In the rows, 128 means zero.
Each path below is one point turned by a fixed rotation once a step. After each direction that follows a path, write how fast that rotation turns it, in degrees per step (0 if it stays still).
Each turn is a multiple of 5 degrees from 10 to 175, or 0.
Each row of a path follows its step; steps can be skipped.
Path 1:
step 0: [123 119 126 130 119 130 122 119 129 130 130 128 128 119 119 130 119 127
 129 140 131 130 133 135 125 139 128 134 121 143 134 132 134 116 123 136
 141 117 124 128 132 129 130 139 133 127 116 123 132 138 138 123 128 138
 141]
step 1: [123 122 126 128 119 126 134 109 135 131 138 130 134 128 114 129 127 129
 121 130 135 124 131 132 125 136 133 128 133 136 135 137 120 126 116 129
 135 124 127 119 138 134 125 134 119 116 115 118 120 128 130 126 119 132
 123]
step 2: [139 135 121 133 128 135 136 129 132 131 133 138 133 130 118 142 129 129
 127 133 130 130 132 129 127 144 131 132 137 130 134 129 118 118 131 126
 134 121 131 125 129 130 138 127 129 124 116 122 107 133 127 121 118 134
 116]
step 3: [132 125 122 129 127 130 133 124 131 127 126 121 137 126 119 144 128 124
 129 144 127 119 132 138 127 140 122 142 123 124 127 129 134 118 131 136
 138 127 132 126 132 118 135 129 127 126 120 137 119 142 128 116 132 137
 129]
step 4: [130 118 120 127 122 118 133 113 131 120 130 119 135 126 118 140 116 122
 125 142 124 123 134 134 136 127 134 130 138 131 129 127 128 116 130 128
 140 130 137 123 140 128 123 130 124 119 122 126 132 124 123 124 121 132
 138]
step 5: [131 128 123 129 132 129 136 130 134 124 139 127 133 130 129 134 111 131
 127 139 127 131 136 131 136 130 136 123 131 151 135 135 127 122 132 130
 130 121 134 120 131 129 129 133 132 128 116 115 118 133 130 124 113 133
 137]
step 6: [121 130 126 125 133 124 128 124 128 127 137 129 137 139 118 136 122 131
 128 141 134 122 124 138 118 139 121 134 124 143 128 129 131 130 125 138
 127 127 126 130 129 125 125 139 130 119 121 115 111 141 127 123 124 135
 127]
step 7: [130 124 125 128 124 122 126 120 127 120 131 130 119 125 106 147 125 123
 119 134 126 130 122 132 118 138 123 132 131 131 134 122 130 115 125 130
 139 124 129 129 132 133 123 129 133 119 126 119 118 127 130 126 125 143
 124]
step 8: [129 122 122 135 124 134 145 130 139 119 135 129 124 123 118 137 124 127
 116 131 117 124 134 132 128 128 134 126 123 132 132 133 129 122 124 129
 139 123 135 113 136 131 131 128 125 128 117 128 118 132 136 121 131 147
 126]
[127 129 125 128 131 129 131 126 126 129 124 128 125 128 127 127 130 130
 123 128 126 127 127 129 129 132 128 130 126 126 129 129 127 128 128 125
 128 129 128 126 125 130 131 128 128 126 130 128 128 128 127 127 128 130
 125]  65
[126 125 126 129 126 128 126 126 129 130 128 123 124 127 126 129 130 127
 125 127 126 126 131 131 129 127 128 126 129 127 129 128 129 127 129 129
 130 125 127 129 128 129 124 128 127 129 129 128 131 127 130 128 128 128
 129]  100
